In the rows, 100 means zero.
Each path is a new rotation, seen through one point. The rows after it are directions, each followed by how far the rotation turns it, in degrees per step (0 if it stays put).
Each turn is a multiple of 5 degrees from 10 to 175, or 0.
path 1
78, 88, 85, 80, 55, 117, 96, 105, 84, 122, 103, 92, 95, 127, 102
78, 95, 73, 79, 55, 104, 108, 101, 92, 123, 98, 79, 107, 122, 103
75, 104, 65, 85, 72, 92, 115, 94, 95, 123, 94, 79, 115, 126, 112
68, 110, 69, 92, 90, 93, 112, 87, 96, 125, 91, 94, 114, 139, 117
67, 109, 84, 92, 99, 108, 107, 89, 96, 127, 94, 107, 105, 150, 111
68, 100, 100, 94, 91, 119, 104, 99, 101, 130, 101, 105, 93, 153, 104
71, 88, 99, 103, 72, 119, 101, 111, 103, 133, 104, 92, 87, 143, 104
76, 85, 85, 107, 58, 107, 95, 113, 98, 130, 102, 84, 93, 129, 112
76, 90, 69, 102, 59, 99, 89, 104, 85, 127, 97, 87, 102, 122, 119
76, 99, 64, 84, 69, 101, 92, 92, 76, 120, 93, 98, 111, 127, 117
74, 106, 72, 69, 79, 109, 107, 88, 82, 119, 94, 100, 112, 134, 106
Directions:
101, 98, 96, 113, 92, 89, 109, 107, 112, 104, 101, 81, 102, 93, 103 => 65
105, 89, 96, 100, 81, 103, 85, 107, 88, 98, 102, 99, 95, 89, 102 => 45
path 2
99, 99, 75, 99, 77, 117, 84, 126, 92, 126, 99, 84, 97, 62, 97
101, 81, 85, 91, 71, 111, 72, 118, 81, 115, 96, 65, 109, 89, 101
96, 93, 84, 84, 81, 115, 80, 120, 76, 99, 129, 62, 105, 108, 95
91, 112, 75, 90, 91, 120, 96, 126, 84, 107, 140, 79, 91, 84, 88
98, 106, 75, 99, 82, 120, 91, 128, 94, 123, 111, 87, 88, 59, 96
102, 86, 85, 96, 69, 115, 72, 121, 86, 121, 93, 74, 103, 76, 105
98, 88, 85, 84, 76, 113, 73, 119, 74, 104, 115, 63, 112, 107, 100
90, 108, 75, 85, 89, 117, 94, 123, 79, 101, 139, 72, 99, 98, 89
95, 109, 73, 98, 87, 120, 97, 127, 93, 116, 125, 82, 84, 65, 90
104, 92, 84, 100, 71, 119, 77, 123, 91, 122, 98, 80, 94, 64, 104
102, 87, 88, 86, 70, 115, 69, 118, 77, 113, 106, 69, 114, 98, 105
Directions:
101, 104, 110, 92, 95, 107, 92, 98, 92, 94, 114, 105, 108, 117, 110 => 85
102, 104, 101, 99, 90, 102, 91, 102, 100, 113, 84, 114, 111, 93, 109 => 80
path 3
98, 107, 103, 112, 96, 73, 81, 83, 65, 103, 129, 114, 92, 83, 115
73, 87, 99, 98, 82, 92, 98, 113, 80, 67, 126, 109, 91, 80, 117
85, 117, 91, 90, 86, 109, 84, 70, 69, 90, 131, 103, 103, 95, 120
95, 86, 87, 114, 78, 95, 110, 98, 80, 66, 139, 98, 106, 109, 104
76, 95, 87, 118, 108, 108, 83, 87, 74, 94, 127, 102, 133, 98, 119
105, 89, 97, 130, 96, 68, 95, 94, 71, 93, 134, 109, 102, 95, 105
65, 89, 102, 107, 102, 95, 82, 110, 78, 86, 119, 115, 107, 72, 122
97, 113, 100, 97, 83, 82, 85, 78, 65, 93, 132, 110, 84, 86, 117
75, 89, 90, 95, 76, 105, 104, 106, 83, 62, 130, 101, 99, 93, 115
91, 111, 85, 105, 92, 109, 87, 67, 70, 92, 133, 98, 117, 108, 116
95, 78, 89, 131, 90, 85, 106, 104, 80, 74, 136, 100, 114, 106, 104
Directions:
95, 104, 108, 96, 89, 94, 98, 114, 88, 109, 98, 98, 107, 116, 107 => 0
104, 92, 98, 121, 113, 95, 98, 102, 101, 108, 100, 100, 117, 104, 97 => 60
93, 112, 99, 94, 109, 111, 87, 87, 96, 112, 96, 101, 109, 97, 107 => 155
path 4
103, 75, 129, 88, 113, 90, 124, 133, 92, 113, 113, 103, 71, 107, 101
120, 97, 140, 87, 113, 85, 111, 131, 95, 94, 114, 126, 100, 109, 81
117, 66, 114, 64, 107, 88, 120, 117, 94, 99, 109, 106, 81, 108, 77
115, 89, 120, 68, 101, 90, 99, 118, 86, 94, 135, 118, 110, 125, 88
110, 63, 107, 60, 100, 95, 102, 136, 106, 96, 117, 99, 100, 105, 101
98, 85, 125, 84, 104, 94, 104, 136, 87, 108, 138, 106, 96, 120, 116
111, 78, 129, 85, 110, 92, 109, 152, 110, 98, 105, 111, 96, 94, 104
105, 84, 134, 91, 113, 87, 124, 125, 85, 112, 120, 110, 74, 115, 93
125, 88, 131, 77, 111, 85, 110, 130, 102, 89, 107, 124, 101, 104, 74
112, 69, 111, 62, 105, 87, 118, 112, 87, 103, 121, 105, 82, 119, 82
117, 86, 117, 66, 101, 91, 94, 128, 95, 90, 131, 116, 118, 118, 93
Directions:
95, 111, 106, 107, 100, 100, 101, 91, 85, 107, 117, 103, 98, 115, 103 => 160
93, 104, 113, 117, 106, 101, 105, 113, 104, 106, 95, 100, 91, 92, 111 => 55
path 5
80, 101, 74, 76, 109, 96, 74, 99, 111, 101, 75, 65, 101, 103, 69
103, 109, 68, 108, 132, 111, 93, 134, 91, 124, 105, 71, 105, 107, 102
80, 125, 84, 121, 106, 107, 92, 87, 74, 109, 83, 70, 69, 87, 106
97, 113, 101, 109, 105, 80, 72, 114, 82, 104, 74, 77, 107, 92, 57
91, 115, 64, 108, 129, 114, 95, 117, 113, 79, 85, 70, 117, 89, 93
84, 104, 92, 90, 118, 120, 79, 105, 103, 128, 83, 60, 71, 98, 100
91, 112, 76, 124, 96, 76, 81, 124, 70, 124, 98, 73, 105, 87, 98
89, 131, 66, 106, 117, 99, 95, 83, 84, 80, 79, 77, 96, 103, 73
102, 111, 111, 107, 139, 120, 80, 126, 100, 111, 76, 76, 101, 99, 76
75, 99, 75, 120, 101, 103, 83, 119, 105, 100, 88, 61, 93, 69, 116
96, 114, 68, 81, 98, 83, 79, 92, 92, 118, 88, 62, 88, 104, 74
Directions:
87, 86, 99, 102, 116, 115, 104, 108, 101, 98, 104, 105, 96, 110, 98 => 100
111, 97, 106, 106, 104, 94, 96, 121, 96, 111, 106, 103, 114, 100, 97 => 145
100, 105, 87, 98, 93, 117, 90, 104, 97, 105, 100, 112, 99, 87, 90 => 0
path 6
68, 90, 93, 83, 97, 79, 81, 110, 115, 113, 66, 109, 106, 137, 101
77, 91, 89, 113, 96, 100, 110, 113, 137, 107, 57, 116, 124, 113, 91
76, 88, 103, 91, 120, 113, 94, 123, 116, 129, 76, 94, 122, 134, 88
84, 81, 119, 105, 103, 101, 123, 109, 130, 129, 84, 105, 140, 105, 106
72, 93, 136, 80, 117, 79, 103, 116, 109, 123, 88, 100, 121, 125, 107
84, 103, 132, 108, 96, 75, 122, 105, 116, 119, 63, 125, 116, 107, 105
73, 105, 119, 78, 111, 94, 103, 100, 93, 125, 56, 116, 97, 127, 99
81, 87, 98, 99, 81, 97, 112, 85, 112, 134, 57, 123, 113, 110, 111
62, 82, 89, 70, 101, 92, 90, 98, 114, 115, 72, 105, 113, 128, 108
79, 83, 93, 111, 85, 83, 98, 115, 139, 112, 70, 113, 125, 119, 100
70, 95, 105, 90, 125, 102, 100, 127, 125, 107, 71, 100, 121, 131, 85
Directions:
105, 103, 122, 104, 112, 99, 109, 109, 99, 104, 111, 94, 109, 96, 98 => 45
107, 100, 103, 102, 97, 94, 82, 108, 91, 114, 104, 93, 93, 116, 99 => 175
103, 93, 95, 96, 102, 120, 105, 90, 93, 118, 101, 95, 104, 98, 102 => 80
path 7
67, 105, 116, 111, 67, 84, 111, 113, 82, 83, 111, 81, 111, 99, 81
68, 116, 93, 105, 72, 94, 111, 110, 125, 88, 121, 100, 125, 118, 98
83, 111, 127, 109, 85, 78, 122, 134, 101, 101, 119, 87, 110, 110, 119
91, 106, 93, 140, 83, 82, 111, 101, 90, 92, 128, 106, 125, 125, 111
80, 123, 115, 114, 85, 90, 108, 111, 75, 82, 107, 73, 135, 101, 97
69, 133, 78, 115, 86, 96, 102, 104, 113, 87, 122, 82, 117, 114, 116
87, 130, 118, 101, 95, 75, 107, 121, 93, 98, 108, 77, 106, 131, 124
82, 111, 89, 133, 81, 73, 99, 94, 80, 89, 119, 92, 94, 128, 107
75, 122, 111, 99, 76, 83, 99, 104, 79, 81, 97, 80, 119, 126, 80
56, 117, 89, 106, 71, 88, 104, 109, 113, 87, 121, 84, 92, 110, 99
83, 113, 122, 97, 80, 74, 112, 124, 109, 100, 112, 99, 109, 141, 105
Directions:
100, 113, 91, 96, 107, 96, 88, 91, 91, 98, 92, 88, 87, 110, 104 => 35
106, 104, 120, 86, 104, 98, 102, 109, 93, 101, 88, 94, 109, 104, 96 => 170
89, 105, 93, 94, 94, 111, 96, 93, 100, 90, 95, 93, 111, 88, 85 => 90
104, 105, 109, 102, 104, 107, 117, 87, 105, 84, 95, 105, 89, 100, 102 => 0
path 8
115, 88, 104, 65, 106, 115, 116, 74, 105, 94, 77, 119, 122, 124, 112
61, 107, 106, 80, 103, 122, 120, 77, 87, 93, 126, 115, 98, 117, 88
112, 66, 123, 75, 124, 100, 121, 86, 107, 78, 93, 122, 92, 114, 104
94, 117, 89, 64, 105, 127, 128, 86, 89, 119, 104, 124, 113, 120, 93
84, 82, 134, 83, 103, 113, 111, 65, 100, 77, 110, 102, 94, 124, 116
92, 88, 89, 70, 123, 111, 120, 96, 98, 87, 95, 144, 107, 109, 79
107, 101, 127, 74, 106, 118, 135, 75, 97, 113, 117, 95, 89, 123, 107
77, 86, 103, 72, 105, 113, 99, 79, 96, 82, 82, 133, 121, 120, 113
93, 100, 106, 80, 117, 121, 132, 82, 99, 86, 130, 113, 80, 113, 73
105, 79, 122, 65, 112, 98, 127, 88, 96, 108, 80, 119, 111, 121, 118
82, 115, 92, 76, 106, 141, 106, 71, 95, 94, 117, 124, 99, 118, 101
Directions:
106, 90, 101, 101, 113, 90, 110, 112, 102, 95, 103, 107, 89, 93, 85 => 115
115, 107, 83, 98, 99, 110, 100, 93, 109, 93, 99, 99, 106, 100, 85 => 145
95, 94, 92, 93, 98, 90, 99, 107, 97, 100, 81, 110, 118, 100, 98 => 160
path 9
85, 129, 97, 96, 132, 105, 109, 100, 84, 84, 85, 104, 62, 85, 110
90, 126, 95, 78, 129, 95, 99, 84, 94, 126, 92, 70, 119, 85, 112
70, 106, 98, 87, 92, 82, 130, 69, 99, 121, 89, 102, 86, 122, 107
86, 120, 100, 120, 112, 90, 90, 87, 116, 85, 59, 84, 76, 108, 113
76, 124, 117, 74, 105, 99, 94, 93, 131, 92, 93, 76, 128, 108, 97
70, 108, 107, 76, 89, 95, 130, 112, 102, 83, 105, 86, 70, 124, 106
71, 113, 104, 101, 105, 93, 78, 111, 92, 88, 92, 67, 76, 72, 123
63, 109, 109, 68, 90, 107, 109, 104, 105, 125, 83, 94, 119, 76, 106
85, 94, 85, 79, 91, 100, 115, 109, 93, 107, 65, 105, 78, 121, 134
78, 105, 104, 86, 120, 87, 61, 87, 103, 82, 75, 106, 98, 95, 126
82, 129, 118, 59, 121, 105, 117, 99, 106, 97, 87, 119, 106, 101, 92
Directions:
94, 104, 104, 113, 89, 96, 105, 98, 113, 97, 104, 80, 99, 105, 91 => 35
94, 102, 85, 112, 96, 111, 98, 93, 101, 90, 106, 106, 87, 102, 112 => 125
103, 94, 100, 103, 96, 98, 93, 95, 114, 96, 82, 111, 108, 114, 102 => 65
path 10
108, 80, 87, 90, 97, 69, 111, 59, 107, 81, 110, 113, 114, 89, 130
84, 83, 71, 131, 95, 85, 115, 82, 113, 60, 88, 88, 102, 96, 85
126, 69, 96, 113, 91, 83, 108, 112, 123, 79, 119, 77, 110, 129, 104
92, 66, 111, 96, 102, 77, 125, 86, 142, 109, 85, 96, 85, 105, 118
102, 90, 72, 118, 92, 62, 99, 93, 106, 104, 67, 94, 124, 104, 128
116, 77, 99, 114, 81, 70, 91, 122, 116, 70, 73, 104, 91, 92, 85
113, 53, 91, 83, 75, 76, 114, 96, 90, 96, 105, 111, 86, 123, 110
64, 64, 98, 114, 85, 92, 129, 104, 97, 88, 83, 100, 103, 86, 127
108, 74, 78, 94, 87, 82, 86, 110, 114, 72, 106, 92, 133, 78, 123
120, 71, 91, 104, 74, 95, 111, 68, 128, 73, 100, 108, 84, 81, 94
100, 90, 72, 121, 86, 71, 143, 89, 103, 87, 117, 96, 104, 118, 113
Directions:
113, 97, 118, 112, 98, 106, 96, 89, 90, 97, 97, 101, 108, 104, 110 => 175
102, 109, 98, 108, 111, 101, 106, 86, 116, 95, 112, 90, 104, 105, 97 => 40
117, 96, 98, 103, 85, 111, 106, 106, 104, 105, 107, 98, 88, 106, 91 => 100
path 11
83, 99, 91, 126, 93, 90, 123, 70, 67, 103, 106, 94, 86, 118, 95
65, 113, 91, 122, 99, 101, 105, 76, 75, 126, 96, 100, 99, 122, 85
89, 99, 82, 128, 102, 94, 120, 65, 71, 102, 108, 99, 96, 122, 88
71, 117, 85, 119, 111, 106, 102, 70, 83, 117, 97, 99, 107, 121, 79
93, 106, 81, 126, 117, 99, 121, 62, 79, 95, 109, 101, 104, 122, 90
71, 127, 90, 115, 121, 108, 104, 66, 90, 108, 100, 94, 110, 118, 83
93, 115, 91, 125, 127, 100, 126, 64, 85, 90, 106, 99, 105, 119, 99
68, 132, 102, 111, 125, 106, 110, 67, 93, 103, 98, 87, 106, 112, 95
90, 120, 103, 125, 126, 97, 130, 68, 85, 91, 101, 96, 98, 116, 113
65, 133, 112, 109, 117, 101, 112, 70, 88, 103, 95, 82, 96, 109, 102
85, 116, 111, 126, 115, 94, 132, 73, 79, 100, 98, 95, 89, 114, 120
Directions:
107, 101, 85, 101, 113, 107, 95, 93, 107, 95, 105, 105, 114, 105, 85 => 25
path 12
129, 85, 124, 99, 100, 127, 104, 131, 101, 126, 125, 119, 98, 104, 110
141, 91, 129, 109, 82, 102, 103, 115, 108, 102, 90, 63, 95, 101, 114
113, 92, 103, 86, 86, 98, 69, 112, 101, 93, 108, 88, 114, 69, 144
100, 76, 130, 73, 70, 97, 88, 106, 108, 117, 127, 116, 87, 86, 102
109, 108, 139, 109, 59, 126, 98, 110, 77, 104, 96, 102, 94, 108, 111
131, 83, 110, 103, 90, 134, 87, 114, 115, 91, 78, 117, 112, 82, 123
119, 97, 134, 66, 89, 102, 106, 104, 122, 84, 101, 89, 99, 64, 98
84, 125, 126, 75, 66, 92, 90, 107, 102, 103, 86, 103, 98, 94, 133
89, 92, 129, 107, 82, 120, 64, 95, 113, 112, 83, 132, 101, 88, 96
119, 127, 143, 97, 104, 136, 110, 108, 109, 93, 105, 114, 107, 86, 91
121, 121, 125, 89, 106, 95, 102, 113, 131, 99, 63, 100, 90, 100, 127
Directions:
101, 107, 101, 108, 91, 104, 91, 87, 97, 100, 113, 116, 91, 109, 97 => 80
97, 107, 80, 94, 100, 107, 94, 109, 98, 97, 99, 93, 87, 103, 86 => 0
98, 110, 111, 105, 99, 102, 99, 93, 85, 91, 106, 83, 104, 92, 92 => 145
